Each row has a name. After each piece below comes the name of the row it's from, unless a question asks for something else. Each question is about the rows just above it. Places in a row count from 1.

G: [140 124 137  97  76]
X: [170 113 122 167 165]
L: [153 133 135 124 174]
F: [132 131 131  71 122]
J: [ 76 138 112 175 119]
M: [102 120 136 155  71]
H: [ 91 127 106 108 184]
A: [120  71 136 156 102]
Y: [102 136 120  72 147]
N: [132 131 113  67  81]
Where do [132 131 113  67  81] appear? -> N
asked: [132 131 131  71 122] -> F
Count the entries of [153 133 135 124 174]: -> 5
[156 102 120  71 136] is which row reordered? -> A
Put [155 102  71 120 136] back in order: which row is it? -> M

zatin: [134 114 127 202 123 128 137 202  96 121 131 202 135 111 148 100 116  96
  88  93 116 146]
sogog: [165  82 164  99  86 172 125 131 135 134 162 144 105  91 165 105  83 136
 100 105  80 173]
Migib: [ 91 166  95 140  97  88 127 134 118 131  83 159 145 163 100  90 163 130
  75  78 151  83]
Count of [97] in zatin: -> 0
Number of entries in [ 91 166  95 140  97  88 127 134 118 131  83 159 145 163 100  90 163 130
  75  78 151  83]: -> 22
How many entries does [134 114 127 202 123 128 137 202  96 121 131 202 135 111 148 100 116  96
  88  93 116 146] have? -> 22
Changed sogog: [165  82 165  99  86 172 125 131 135 134 162 144 105  91 165 105  83 136
 100 105  80 173]. Place and old value: -> 3, [164]
Changed sogog: [165  81 164  99  86 172 125 131 135 134 162 144 105  91 165 105  83 136
 100 105  80 173]. Place and old value: -> 2, [82]
Count the entries of [165  82 164  99  86 172]: -> 6
Times [121] occurs in zatin: -> 1

sikom: [145 144 143 146]
mon: [173  99 100 146]
leki: [ 97 127 156 144]
Zesa: [115 130 129 118]
tego: [ 84 134 126  95]
reg: [149 103 112 144]
Zigeg: [177  97  77 123]
regug: [ 86 135 126  95]
puzu: [122 162 166 127]
Pak: [190  99  73 123]
netu: [190 104  82 127]
niv: [ 84 133 127  96]
asked: [122 162 166 127] -> puzu
How many entries does [115 130] have? -> 2
How many entries does [190  99  73] have? -> 3
Put [127  96  84 133] back in order: which row is it? -> niv
How many entries does [190  99] have? -> 2
asked: [173  99 100 146] -> mon
Number of entries in [177  97  77]: -> 3

koz: [103 127 136 111  82 166 124  87 141 133 138 156 128 110 107  95 112 148
 153 173 172 112]
zat: [126 119 148 132 141 149 141 167 115 169 141 134 137  52  89 146 118 103
 148 150  95 144]
Pulez: [127  87 113 128 110 112 154 173 107 172  82 138 136  95 111 134 103 141
 166 148 124 156]
nup: [ 95 111 138 127 107 141 103 124 112 128 173 172 112 136  82 166 156 148
 154  87 110 133]
nog: [ 82 173 166 156 124  87 154 112 138 127 141 128 112 136 110  95 134 111
 107 172 103 148]
Count the entries of [ 82 173 166 156 124  87 154 112 138]: -> 9
[107 133 103 112 138 141 136 127 173 112 172 124  82 110 156 128 148 111
  95 154  87 166] is which row reordered? -> nup
[127 141 128 112 136 110  95 134 111 107 172 103 148  82 173 166 156 124
  87 154 112 138] is which row reordered? -> nog
Which row holds these entries in another order? [133  95 111 138 127 107 141 103 124 112 128 173 172 112 136  82 166 156
 148 154  87 110] -> nup
Give the next 2 entries after [ 82 166 124  87 141 133 138 156 128 110 107  95]. -> [112 148]
Changed nup: [ 95 111 139 127 107 141 103 124 112 128 173 172 112 136  82 166 156 148
 154  87 110 133]. Place and old value: -> 3, [138]
The next 2 entries after [141 149 141 167 115]: -> [169 141]

Fezik: [147 133 132 141 137 139 136 133 135 136 137 140 133 131 158 173 137 132
 135 148 132 138 133 132 136 132]
suf: [137 131 134 152 134 134 136 136 132 143 153 139 148 133 145 157 158 132
 135 132 140 135 144 143 131 139]
luda: [132 136 139 137 135 139 133 131 131 151 134 158 130 136 167 132 137 143
 135 135 132 144 135 141 152 137]
vusi: [182 132 140 134 129 134 141 174 142 167 132 131 143 138 138 136 136 137
 134 139 135 142 136 134 134 136]
kede: [139 148 132 150 132 142 146 139 131 142 137 138 157 142 133 189 129 134
 134 136 134 157 134 141 134 163]
rigif: [147 133 132 141 137 139 136 133 135 136 137 140 133 131 158 173 137 132
 135 148 132 138 133 132 131 146]
seg: [133 132 133 133 133 132 146 147 134 135 155 146 135 135 133 134 130 148
 134 138 146 147 138 149 138 132]
gek: [133 132 133 133 133 132 146 147 134 135 155 146 135 135 154 134 130 148
 134 140 137 131 136 135 144 136]
[137 131 134 152 134 134 136 136 132 143 153 139 148 133 145 157 158 132
 135 132 140 135 144 143 131 139] is in which row? -> suf
Times [133] occurs in seg: -> 5
Times [139] occurs in luda: -> 2

giri: [146 111 106 128 115 142 116 129 132 127 133 143 137 118 143 105 138 151
 116 113 124 148 115 123 144 136 128 121 140 115 161 141 111 118 130 124
 153 136 129 100 101 143 140 115 135 133 134 123 130  97 136 154 133 116
 103 136 131 142 139 135 141]
nes: [154 141 128 109  99 121  98 138 111 108 136 153  93 125 133 143 147 132
 132 146  99 141 121 154 122 129 108 137 124 141  99 130 147 118 115 105
 122 125 122 108 114 147 174  97 120  99 152 126  92 108 118 127 180 113
 160 106 100 125 109  72 146]
Nize: [ 99 147 118 106 109 133 153 128 147 120 146 126 113 138 122  72 154 143
 154 108 100 122 124 108  99 132 126  98 111 130 136 125  92 114 127 129
 180 141 160  93  97 141 108 109 105 118 121 121 174 125 132  99 108 147
 137  99 114 141 152 122 108]
Count of [99] in Nize: -> 4
Put [122  72 154 143 154 108 100 122 124 108  99 132 126  98 111 130 136 125
  92 114 127 129 180 141 160  93  97 141 108 109 105 118 121 121 174 125
 132  99 108 147 137  99 114 141 152 122 108  99 147 118 106 109 133 153
 128 147 120 146 126 113 138] back in order: which row is it? -> Nize
Where does [154 141 128 109  99 121  98 138 111 108 136 153  93 125 133 143 147 132
 132 146  99 141 121 154 122 129 108 137 123 141  99 130 147 118 115 105
 122 125 122 108 114 147 174  97 120  99 152 126  92 108 118 127 180 113
 160 106 100 125 109  72 146] differ from nes, and what was there? -> 29, [124]
Give the next 2 entries after [108 109]. -> [105 118]
Times [125] occurs in Nize: -> 2

vam: [120 127 135 142 147 147 143 137 131 126 123 124 128 131 134 134 131 125
 118 111 105]
nugu: [121 132 144 147 139 128 123 127 133 134 125 113 104 108 125 145 156 151
 137 124 120]
Nur: [120 133 145 146 136 126 124 129 134 131 119 107 105 117 138 154 154 140
 126 120 120]
Nure: [120 144 140 123 132 129 106 115 151 147 122 120 113 127 149 111 121 180
 114  58 150]
teve: [121 129 140 147 146 140 131 124 123 127 132 135 132 124 114 106 104 110
 124 140 153]
zefe: [121 132 142 148 142 132 125 124 129 134 133 126 114 105 106 117 135 151
 156 148 135]
peb: [121 126 135 141 146 147 145 139 133 127 123 124 126 130 133 135 134 130
 124 116 109]
ziz: [120 126 133 140 145 147 146 142 137 131 126 124 123 125 128 132 134 134
 132 128 121]
lol: [120 127 136 143 147 146 141 134 128 124 123 126 131 134 135 132 125 117
 110 105 104]
latu: [124 132 132 139 144 147 147 144 140 134 129 125 123 124 126 129 132 134
 134 132 128]
pid: [120 126 133 139 145 147 146 144 138 133 128 124 123 124 127 130 133 135
 134 131 125]
Times [113] occurs in nugu: -> 1
asked: [121 132 142 148 142 132 125 124 129 134 133 126 114 105 106 117 135 151
 156 148 135] -> zefe
Give the next 2 entries after [123 126 131 134]. -> [135 132]
Count the entries of [124 132 132 139 144 147 147 144 140 134 129 125 123]: -> 13
How many entries does [121 129 140 147 146 140 131 124 123 127 132 135 132 124 114 106 104 110
 124 140 153] have? -> 21
[125 131 134 135 133 130 127 124 123 124 128 133 138 144 146 147 145 139
 133 126 120] is which row reordered? -> pid

Zoke: [159  91  72 103 102 128 129  73 150  73 150 176 159]
pogaz: [159 166  72 103 102 128 144 144 121 118 100 136 147]
ravop: [154 139  98 119  95  84  98  98 119 131 143 101  84]
How many times does ravop hold [98]? -> 3
Where does [159 166  72 103 101 128 144 144 121 118 100 136 147] differ from pogaz, and what was there? -> 5, [102]
One entry of pogaz was changed: [159 166  72 104 102 128 144 144 121 118 100 136 147]. Where, and from what? -> 4, [103]
Number of entries in [159 166  72 103 102 128 144 144 121 118 100]: -> 11
How many entries does [159  91  72 103 102 128 129  73 150  73] have? -> 10
How many entries does [159 166  72 103 102 128 144 144 121 118 100 136 147] have? -> 13
Times [97] occurs in ravop: -> 0

votas: [120 123 133 151 124 122 129 138  91  92 181  84 110 117 136  93 115 137
 129 155 137 126  93 116 158 153 149 117 137 152  91]
dof: [129 134 137 163 131 130 152 115  97 146 152 196 121 151 132 133 131 106
 146 119  94 136 109 123 113 132 125 126 133 130  68]
kegen: [120 123 133 151 124 122 129 138  91  92 181  84 110 117 136  93 115 137
 129 155 137 126  93 122 137 125 126 138 122 118 135]
Where does [129 134 137 163 131 130 153 115  97 146 152 196 121 151 132 133 131 106
 146 119  94 136 109 123 113 132 125 126 133 130  68] differ from dof, and what was there? -> 7, [152]
How many times does dof hold [131]? -> 2
[137 152  91 120 123 133 151 124 122 129 138  91  92 181  84 110 117 136
  93 115 137 129 155 137 126  93 116 158 153 149 117] is which row reordered? -> votas
Changed votas: [120 123 133 151 124 122 129 138  91  92 181  84 110 116 136  93 115 137
 129 155 137 126  93 116 158 153 149 117 137 152  91]. Place and old value: -> 14, [117]
Count the entries of [129 134 137 163 131 130 152 115  97 146 152 196 121]: -> 13
Which row holds these entries in another order? [135 120 123 133 151 124 122 129 138  91  92 181  84 110 117 136  93 115
 137 129 155 137 126  93 122 137 125 126 138 122 118] -> kegen

ziris: [126 129 129 118 140 123 113 131 125 128 117 129 126 109 145 126]
ked: [132 124 134 127 132 133 119 134 124 126 116 137 127 116 134 125]
Vuma: [136 146 125 136 130 155 104 143 131 128 151 125 118 105 121 131]
zana: [126 129 129 118 140 123 113 134 124 128 117 129 126 109 145 126]
lela: [132 130 126 132 136 125 122 123 129 129 147 135 127 130 115 129]
sube: [131 127 128 128 128 127 128 132 127 140 127 141 125 127 128 125]
bebe: [127 188  83 131 165 161  82 139 108 100 136 100 109 139 110 162]
medif: [132 136 129 133 128 136 116 135 152 133 130 113 122 123 125 123]
Tibam: [132 144 124 162 119 150 110 134 135 125 136 126 127 127 121 130]
Count the entries of [131 127 128 128 128 127 128 132 127 140 127 141 125 127 128 125]: -> 16
One entry of ked was changed: [132 124 134 127 132 132 119 134 124 126 116 137 127 116 134 125]. Where, and from what? -> 6, [133]
What are the next 2 entries after [132 133 119 134 124 126 116 137]? -> [127 116]
Count of [127] in sube: -> 5
What are the next 2 entries after [132 127]? -> [140 127]

bar: [135 123 114 123 125 137 126 135 126 135 127 136 126 121 136 132 125 116
 127 127 124 130 136 136 130 121 143 124 132 130 130 127 130 128 125 129
 121]
dirak: [139 122 131 120 117 133 144 123 135 136 138 130 141 134 149 113 113 153
 101 139  82 114 119 119 137 137 127 135 141 117 144 131 115 145 120 148
 115]
Kam: [138 122 126 121 118 134 140 127 134 137 137 132 138 131 146 119 116 144
 109 135  91 119 124 122 135 133 131 133 137 121 140 131 118 140 120 144
 115]
vetu: [153 139 117 113 145 131 120 139 136 137 119 120 114 138 123 149 144 117
 127 122 135 135 119 113 115 141 144 134  82 134 130 137 115 101 131 148
 141]
beb: [ 84 122 131 120 119 132 144 121 134 135 137 129 140 134 149 112 112 152
  99 141  84 113 119 121 137 138 128 135 142 116 143 131 116 147 121 148
 117]
Did: [ 91 149 163 157 132 104 123 129 140 113 131 114 127 140  87 144 156 140
 180 105 172 148 117 100 115 133  83 142  91 145 107 133 124  94 129 111
 141]
Ger: [133 124 118 125 148 137 130 137 132 138 133 137 131 124 138 132 125 126
 129 125 113 130 133 127 132 124 136 130 128 131 132 130 124 126 120 134
 114]
reda: [107 140 156 144 127 112 132 124 139 119 134 117 133 140 109 130 140 150
 149 119 137 134 114 104 123 138  94 141 109 133 121 132 120 114 126 125
 133]
kozov: [140 134 146 157 134 103 121 130 138 112 130 114 125 139  85 145 157 137
 182 104 177 149 118 101 114 132  83 141  90 145 106 132 126  92 130 108
 143]
How many times does beb hold [147]? -> 1
The next 2 entries after [140 134 149]: -> [112 112]
Which row holds these entries in another order? [115 145 120 148 115 139 122 131 120 117 133 144 123 135 136 138 130 141
 134 149 113 113 153 101 139  82 114 119 119 137 137 127 135 141 117 144
 131] -> dirak
Where does [140 134 146 157 134 103 121 130 138 113 130 114 125 139  85 145 157 137
 182 104 177 149 118 101 114 132  83 141  90 145 106 132 126  92 130 108
 143] differ from kozov, and what was there? -> 10, [112]

nug: [102 169 147  89 128  71 141 136  69 131  94 173 138 121 168 113 125 169
 129 105 103 101 101 129 104 174]
kipu: [113 141  84 105 130 162 114 165 126 144 113 112 127 112 115 125  86 124
 150 157 142 118 138  62 106 132]
Nizor: [129 182  70 120 104 121 142 133 128 133 107 112 137 127 167 115 142 167
 121  94 102 109  99 155 117 166]
bel: [127 107 123 143  87  88  99 164  76 124 109  88 101 134 160 119 158 159
 113  89 107 122 101 177 130 152]
kovo: [121 149  79 129 121 138 130 114 108 124  84 113 151 115 161 113 108 165
 138 119 108  98 107 102  96 174]
Sopap: [109 173  72 118  99 133 142 125 125 132  96 109 122 111 132 119  87 141
 149 148 130 108 128  66  96 150]
mela: [144 143 103 124 143 131 167 130 115 133 111 128 133 115  99 132  92 109
 147 162 152 129 147  69 120 112]
Lub: [149 142 165  95 108 100 112 115  71 113  89 170 165 112 149 115  95 155
 145 134 118 101 117  80  93 165]
Count the entries of [127 107 123 143  87  88  99 164  76 124 109  88 101 134 160 119 158 159
 113  89 107 122 101 177 130 152]: -> 26
Changed kipu: [113 141  84 105 130 163 114 165 126 144 113 112 127 112 115 125  86 124
 150 157 142 118 138  62 106 132]. Place and old value: -> 6, [162]
The next 2 entries after [147 162 152 129]: -> [147  69]
Where does [109 173  72 118  99 133 142 125 125 131  96 109 122 111 132 119  87 141
 149 148 130 108 128  66  96 150] differ from Sopap, and what was there? -> 10, [132]
How many entries does [129 182  70 120 104 121 142 133 128 133 107 112 137 127 167 115 142 167
 121  94 102 109  99 155 117 166] have? -> 26
Changed bel: [127 107 123 143  87  88  99 164  76 124 109  88 101 135 160 119 158 159
 113  89 107 122 101 177 130 152]. Place and old value: -> 14, [134]

